A single turn carries every row of the set below to another of its rows. Some are shown first; where does it send the rows asked next?
k921: [  6  -5   1   2   9  -9   4 -14  -4   6  28  15  -7   7   7 -21 -10  11
   9]
k745: [ -6 -25   3  -2  -8   8   4 -18  -4   6   4 -14 -11  -3  -2  -3 -11 -10
   8]
k766: [ -2 -16   6  -4   7   0   8 -11   0  19  -6 -18   5  -7   1   3  -8  -3
   8]
k272: [ -4 -23   4  -4  -7   9   4 -19  -4   7   4 -16 -10  -3  -4  -3 -12 -10
  11]
k530: [ 11  -1   3  -2  13  -8   3 -15  -6  11  27   9  -5   7   5 -19 -13  11
  15]
k56: [ 17  -4   4   7   8 -13   2 -12  -2   3  19   4   7   2   2  -6  -9  22
  -1]
k119: [-11 -22   0   5   0   3   7  -9   1   5  -6  -3   7  -8   5  -1  -9  -7
   0]
k967: [ 17  -2   2   6   7 -11   3 -13  -1   0  21   6   5   2  -2  -8  -9  22
   0]
k396: [  1  -8   0   2  -6 -20  -6  -4  -6  14  21   1   7  11   7 -18   1   8
   8]
k504: [  5  -5   2  -1  -3 -19  -7  -5  -7  17  21  -4   9  11   6 -17  -1   8
  13]
k654: [  0  -5  -3   0  -8 -16  -5  -4  -5  10  24   5   4  11   2 -21   1   8
   8]
k879: [-11 -23   2   2   0  -2  10  -8   4  12  -6  -7   1  -6   4   0  -3  -3
  -3]
k887: [ 12  -4   7   0  15 -12   2 -15  -7  16  24   4  -1   8  11 -15 -13  12
  14]
k343: [ -4 -17   4  -1   6   4   6 -12  -3  12  -7 -14  11  -8   4   2 -12  -8
  10]
k260: [  4 -10   3   6   9 -13   4 -12  -4   9  25  14  -5   8  13 -18  -9  12
   4]
k130: [-12 -18  -6  -1  -5   5  12  -9   7   2   1   3  -6  -8  -7  -8  -3  -4
  -3]
k255: [ 16  -4   3   7   7 -12   3 -12  -1   1  20   6   5   2   1  -7  -9  22
  -2]
k160: [ -5 -24   4  -3  -7   8   4 -19  -4   7   3 -15 -10  -3  -2  -2 -11 -10
   9]
k197: [ 19  -1   3   4   8 -11   2 -13  -2   2  20   4   6   2  -2  -8 -10  22
   2]
k107: [  4  -1  -3  -4  -6 -14  -5  -5  -6  10  25   3   5  10  -2 -22  -1   8
  14]
k42: [  7 -10   7   5  13 -15   3 -13  -6  15  22   7  -2   8  17 -14 -11  13
   8]
k223: [ 19  -2   5   5   9 -12   2 -13  -3   3  19   2   7   2   1  -6 -10  22
   2]
k682: [  1  -8   1  -8   6  10   6 -14  -3   9  -2 -12   8  -9  -7  -3 -15  -9
  17]
k458: [ -4  -8  -5  -7   0  14   8 -13   0  -1   2  -2   2 -10 -13  -9 -13  -9
  13]
k740: [ -6 -23   3  -3  -8   9   4 -19  -3   5   5 -13 -11  -3  -4  -4 -11 -10
   9]
k984: [-11 -17  -6   1  -4   9   9 -10   2  -3  -1   4   1  -9  -5  -8  -9  -8
   2]
k955: [ -3  -7  -6 -10  -1  11  12 -12   4   3   4  -3  -5  -9 -17 -10  -7  -5
  10]
k900: [  7  -1   0  -4  -4 -15  -6  -6  -7  15  24  -3   8  10   1 -19  -2   8
  17]
k48: [ -4 -22   3  -4  -7  10   4 -19  -4   5   5 -14 -11  -3  -5  -4 -12 -10
  10]
k8: [  3  -6   2 -12   7   8   9 -14   1  14   0 -15   2  -8 -12  -4 -10  -5
  17]

k56 -> k255
k272 -> k160
k130 -> k955
Now find these:
k396 -> k654
k260 -> k921
k458 -> k682

